In the data rows, 128 means zero.
Some points, one per row:
[ 94 163 106 121 165 155 113  88 121  84 194 153 200 176  89 124]
[103 170 139 132  89 153 130 134 108 165 119 152  89 100 101 158]
[141 120 114 107 117 137 140  82 101 138 112  99 133  92  90 178]
[106 148 159 135 143  75 169 255 102 116 251 163 160 134 176  80]
[106 181 129 156 175 153  72  90 106 118 117 111 159 167  95 137]
[213  61 105  86  43 118 182 112 141 134 115 110 124 125  91  73]
[134 138 145 171  92 163  76 144 105 137 104  84  83  95 140  75]
[147 116  77 132 131 119 113  91 109 170  62 141 142 107  68 135]
[ 89 201 112 126 101 142  98 115  52 107  86 116 103 156 114 166]
[193  54 162 129 118 146 125  94 148 142 169  84 151 119 117 131]
[104 122 103 161 106 119 119  77 109 130  85 135 165 117 116 144]
[204 106 150 111 119 162 158 142 162  93 255 164 136 153 175  50]
[179 126 202  82 125 141 165 202  68 174 129 121  75 120  66 108]
[ 79 118 139 247 148  99 123  86 101 120 153 181 139 147 146  93]
[142 152 134 127 165 114 158 128 106 119 228 103 129 110  97 132]
[ 83 182  92 110 119 126 120 111 124 126  54 129 117 136 165 252]
[145  97 133 168 125  84 119  93 141 105  80 126 116 168 150 144]
[135  88 167 154 133  96 122 132  63 112  88 116 141 112 145 105]
[196  91 127 158 117 111 137 126 129 136 160 134 122 134 122  86]
[163  47 150 130 112 138 140 148 165 113 137 137 157 143 217  89]
[183  62 129 114  91 104 109  82 141 176  97 155 163 115  96 177]
[109 132  97 135 153 110 102 150 150 147  98 110 153 135 154 140]
[106 167 111 152 138 139  95 126 103 114 105 137 124 140 167 156]
[142 113 115 127 127 124 135 106 119 150  85 116 137  99 155 162]
[112 146 122 125 163 133 159 116 126 155 151 157 142 148 146 140]
[152  88  76 117  79 133  99 127 129 151 119 128 139 114 104 114]
[149 126 114 103 112 110 180 133 106 153 230 130 127  79 137 103]
[ 58 157 138 147 133 167  75 109  95 127  65 135 123 116 122 164]
[110 183 132 167 138 154 206 165  94 127 253 152 149 126 162  65]
[ 71  85 140 148 105  76 126 141  96  85  94  93  87  97 115  78]
[145 148 137 128  97 121 142 158 117 147 140  90 121  68 131 114]
[ 95 160  71 118 134 155 118 125 120 132 160 114  99 140 139 138]
[141  78 137 158 120 127 148 105  99 118 122 139 135 136 234 156]
[139 112 129 108 145 130 111 165 163  93  78  54 126 161  55 165]
[130 111 144 104 105 135 102 166 192 107 151 104 107 128 108  82]
[129   0 153  60 150 175 119 154 155 120  88 107 113 180  68 119]
[145 117 123  91 135 151  98  39 121 172  86 111 131 101  79 151]
[215  65 145 156  53 111 149  93 159 154 124 100 107 137 118  74]
[156 131  95 129  96 134 109 136  94 158  94 142  65  75 142 202]
[123 166 132 115 131 119 110 167 133 139  22 111  94 187 110 158]
[ 88 173 153 126 152 156  98 146 136 120  77  79 116 129 129 158]
[147 140 125 136  91 123  72 125 190 142 126 130  94  96 138 109]
[130 143 120  76 110 146 137 143  91 168  87 134  98 117 139 135]
[103 150 118 160 178 109  97  69  47 166  62 152 161 171  81 132]
[214  76 124 108  53 236 149 113 162 173 126 109  45 119 112  94]
[145 170 109  79  91 116 161 116  81 159 116 148 122  42  96 117]
[148  91  88  78  94 144 133 145 154 150 105  95 100 113 106 155]
[159 142 139 165 152 184  98 190 125 120  95 147 170 187 135 113]
[112  67 145 119 152 129 119  97  88 131  83 158 145 140 124 147]
[153  93  55 133  67 114 172 115 138 183 129 103 144 121 133 139]
[155  76 125 136 125 128 142 100 176  95 205 112 151 163 178 104]
[ 63 151 124 106  96 159 108 130 140 114  81 152 140 138 156 151]
[143 150  93 144 122 123 129 152 118 162 102 136 139  98  55 127]
[103 160 110 133 155 136 121 106 131 144 186 126 142 166 106 128]
[128 140 179 171 104 142 119  98 136 138  71 121  75  79 169  87]
[171  93 143  92 123 123 158 176 122  96 185 109 115 147  34  79]
[142  21  96 117 119  83 147 115 161 148 163  82 165 163 100  60]
[178 161 122  88 128 154 159 222  69 197 128 119  78  62  64 108]
[214  57 118 154 105 113 138 144 156 125 184 117 121  97 129  76]
[ 89 163  95 140 123 136 156 172 140 109 232 139 107 102 152 104]
[144 117 133 130 137 109 131 139 115 126 229 156 153 153 156 129]
[136 113 131 158 112 131  89 112 139 111 113 132 151 137 173 150]
[131 177 114 171 137  76 113 127  84 120 255 165 175  81 194  72]
[119 111 159 124  99 103  95 142 127  88 124 145  54 111 191 127]
[141  81 124 125 115 150 118  69 194 115  70 109 132 146  78 184]
[135 103 138 125  81 144 130 189 123 140 130 133 101  57 156 151]
[164 133 144 104 116 120 132 160  92 125 102 117  88  70  93 124]
[117 146  70 239 111 104 207 206 121 155 223 164 121 117 160  93]
[131 132  60 109 123 195 193 159 114 141 241 143 124  70 172  51]
[103 135 109 136 135 132 125 118  81 112  45 125 129 101  94 108]
[114 129 118 119 210 109 118 128 122  72 103 114 142 149  98 108]
[201 100 180 127 103 139 165 219 149 118 110 106  60  62 134  74]
[149 127 140 183 138 126 140 122  78 112 176 139 156 154 144  84]
[133 131 121  95 117 131 128 119 162 144  71 109 119 163  52 141]
[106 154 114 141 148 111 148 153 122 160 255 173 148  95 144  97]
[133 156 131 137 121 152 135 126 134 186 101 140 101 109 103 115]
[133 138  94 156 150 127 102 109 150 119 104 122 120 154  95 132]
[146  75 157 115 114 130 129 167 165 134 173  88 151 167 133 115]
[146 117 114 143  99  81 131  95  97 113  76 137  99 104 133 130]
[122 153 113 107 110 155 173 138 155 171 146 106 104 144 144  99]
[156 161 125 121 102 149 147 115 105 146 113 126  80  92 125 124]
Here are 24 more points, each followed by its number:
[156 160  94 129 120 110 122 144  85 135  77 170  73  94 150  98] 0
[160 116 138  98 101 138 153 126 183 139 136  99 118 104 124  89] 1
[157 157 107  85 146 107 108 109  84 119  61 150 139 146 108 152] 2
[146 131 168 146 148  97 113 104 141 110 148 139  92 150 138 105] 3
[ 56 179 124 163 151 103  74 142  38 116  89 142  86 132 102 131] 4
[ 85 112 172 144 153 139 116 100  35 103 184 165 115 136 146 139] 5
[109  67  41  99  88 134  92 113 147 136 119 109 101  41 115 136] 6
[ 56 184 151  50 150 167 105  99 101  80  98 117 111 150 159 191] 7
[148 141 129 145 180 101 153 122 128  98 192 119 164 165 116 135] 8
[ 69 148 153  97  80 149  94 124  99 138  35 107 108 143 107 155] 9
[ 89 159 133 129 136 117 148 123 142  89 124  64 137 133 147 138] 10
[111 124 160 163 102 145  92 147  81 102 157 145 122 167 158 107] 11
[154  91 141  81 102 136 143  89 178 120  77 101  79 148 105 192] 12
[150  56 157 100 119 141 172 135  92 160  95 106  99 176  92 139] 13
[100 221 137 168 169 112 122 125  81 160  38 136  90 136 137 162] 14
[137 144  82  92 147 145 131 188  92 137 101 121 138 137  88 143] 15
[140 184  94 188 118  92 176 164  86 125 187 171 198  86 168  63] 16
[ 32 171 144 146 112 163 111 115 175  86 140 132 154 163 131 140] 17
[125 129 140 131 124  97 130  91 130 144  92 156 138  79 150 147] 18
[105 156 134 152 159 139 101 106 169  91 153 170 138 151 205 132] 19
[100 118 114 111 115 106 120 142 159  83  50 110 125  96 145 125] 20
[ 77 120 132 169 113 113 116 125 139 110 135 128 124 103 115 117] 21
[132 139 116  95 175 151  75 175 105 123 114 114 139 137 128 133] 22
[ 78 131 114 145 149 141 102  93 139  38  49  91 152 159 125 185] 23
Which of these numbered points is nearest to each point below, looking only along the 6 directions in which the first points spread most? Its number follows each.
[ 74 158 139 141 128 178 108 100 160 137  34 122 102 156 164  64] > 20
[ 68 145 159 100 131 138  99 161 132 138  52 112 116  90 127 205] > 9
[ 96 150 104 173 135 105 181 164 111 125 245 144 133  99 171  72] > 16
[136 121 164 165  98 181 140 123 208 116  48 120 123 125 195 136] > 20
[111 156  68  86 156 137 130 154  91 147 121  81  81  82 103 128] > 15
[126 181 142 143 150 102 101  73 112 121  85 105 128 127 111 159] > 2
[111 161 119 108 159 131  78 128  74 148  95  97 135 111  93 179] > 2
[140 135 114 121  95 113 117  44  95 142  81 185 118  91 109 133] > 18
[117 136 105 120 110 133 111  86 141 127 196 122 195 178  56 115] > 8
[141 134 136 190 124 155 125 167 129 123 172 136 142 137 177 125] > 11
[159 131 134 180 153 129 144 166  99 108 151 135 126 134 167 100] > 11
[134 143 160 173 130 108 168 150 128  89 255 177 128  82 165  77] > 16
[128 106 120 157 134 107 138 117 154 111 169 150 176 159  74 133] > 8
[ 93 159 119 111 180 183 142  96 176 103 117 154 134 173 161 202] > 17
[108 163 110 158 184  77 104 128  62 120  71 129 122 156  98 184] > 4
[135  89 137 154 119 110 137 110 163 104 148 109 166 166 149  89] > 3
[169 131 133 149  85  91 161 172  93 118 127 141  99  54 110 108] > 0
[181  86 165 130 131 137 111 121 183  94 131  75 163 168 160  45] > 3
[ 94 141 138 118 148 111 100 113  98 132  59 157 119 124 108 147] > 2
[160  97  90 115  92 120 172 155 127 195 126 131  31 205 116 135] > 1
[ 81 139 144 140 159 126  80  79 156 107 104 125 110 162 157 171] > 23
[ 88 154 114 131 134 112 128  80 106 155  71 129 134 116 119 217] > 2
[149 126 113 124 114  99 173 110 107 148 161 121 112 116 153 114] > 21
[140 131  92  73 199 127 155 172  98 153 165 129 105  79 113 136] > 15
[135 113 159  94 148 112 133 112 159 105  72 108 139 190  98 148] > 13
Now 24 new points, numbered from 0 again:
[110 184 144 116 181 140  79  99 131 104  34 104 145 127 139 176] 0
[121 173 134 153 129 106 137  81 155 100 184 131 164 187 121 167] 1
[131 115 131 111 122 118 174 183 149 118 181  97 117 145  85  13] 2
[169 155 134  54 113 123 118  82 154 159  79 110 153  98  52 153] 3
[128 127 130 140 143 178  33 121 129 122  84 114  87 175 116 142] 4
[ 75 125 184 154 113 163  94 120 128  69  61 160 122 139 129 198] 5
[169  93 139 152 170 107 140  98 180 104 137  97 178 137 147 104] 6
[ 77 171 105 156 189 105 110 116  99  98 164 170 177 152 131 187] 7
[126 115 134 129  94 144 121 138 168 155  97 112 133 140 157  99] 8
[123 182  92 131 146  84 135 152  77 125 255 199 170 109 165 149] 9
[123  78 143 100 160 163 140 101 163 130  27  79  87 107 110 143] 10
[213  70 159  95  84 141 204 109 126 205 184 108 150 119 119  45] 11
[122 181 117 124 117 174 157 158 114 133 255 173 147 103 181  80] 12
[100 133 106 133 177 126 152 127 127 125 179 132 163 179 121 160] 13
[120 156  80 130 147 108 118  96  89  74 151 140 144 104 111 151] 14
[165  75 162 139 130 179 116 156 145 110 145 171 164 177 175  59] 15
[105 138 117 121 193 137 156  89 155  98 162 121 174 158 114 100] 16
[135 137 138 154 108  80 124 134 126 131  62 131 110  97 175 118] 17
[122 167  89 123 157 178  89  69 122 124  49 128  94 137 136 153] 18
[103 148 120 144 176 170 112  15 129 104  18 124 188 170  61 221] 19
[164 109 176  74  98 134 150 156 153 125  71  77  96  80 146  86] 20
[ 96  97 148 161 137 112 141 169 152 122 139 101 109 128 198  95] 21
[116 148 141 171 185 102  99 100 136  92  73 155 220 175 164 137] 22
[102 184 124 176 173 115 126 221 115 139  40  95 160  94 116 215] 23
The same question for these:
[114 150 148  62 133 150  98 136 165 124 171 155 151 132 122 129] > 13
[127 137  90  72 129 102 161 168 112 121 255 147 145 135 151  72] > 12
[ 98 137 109 170 126 119 119  96 116 164 146 183 159 110 104 164] > 14
[128 120 141 138 176 112 122 134  93 116 115 119 180 183 117 133] > 16
[155 146 126 127  94 180 174 160 114 162 234 154 167 100 156  94] > 12
[ 94 163 138 113  99 175 132 122 134 123  60 118 152 104 137 211] > 18
[120 163 109  97 165 189 185 236  95 145 172 115 109 130  86  96] > 2
[142 127 128 152 109 141 116 157 104 115 146 157 112 135 135  95] > 21
[ 84 119 148 149  79 152 113 125  90 137 113 132 109  63 159  93] > 17
[127 170 126 148 134 107 115 114  87 146 180 167 139 118 134 148] > 14
[103 157 131  71 133  84 134 182  85 149 255 143 117  59 170  65] > 12
[ 82 156 100 158 115  96 170 122  98 172 241 164 134 157 147  83] > 9
[113 105  87  54 104 122 142  81 134 151  59  72 129 139  40 165] > 3
[182  78 158 141 140 113 137 154 151  90 183 158 151 154 137  64] > 15
[ 30 127 126 171 144 125 137 101 176 115 166 126 159 168 174 153] > 1
[114 101  78 110 116 123  49  21 172 114 156 103 178 153 112 135] > 1
[208  64 127 110 133  82 156 166 169  91 161  75 134 169 129  72] > 15
[ 95 146 126 239 133  92 124 128 133  87 104 148 163 140 153 151] > 22
[157 116 136 151 128 133  95 200 102 113 109 133  68  94 107 135] > 20
[143 161 126 164 142  99 111 135  97 148 156 136 162 128 159 149] > 14
[121 126 166 146 102 122 108 114  98 138  94 160 143 115 169 135] > 17
[133 122 106 192 129  97 107  91 105 101 101 136 177 162 149 142] > 22
[211  81 127 133 126  71 163  86 182 116 144  98 216 146 112 108] > 6
[111 133 132 142 134 154  91 141  60 140 139 160 142 152 112 111] > 14
[185  83 136  81  82 130 142 108 187 138  25 118  95 111 125 147] > 10
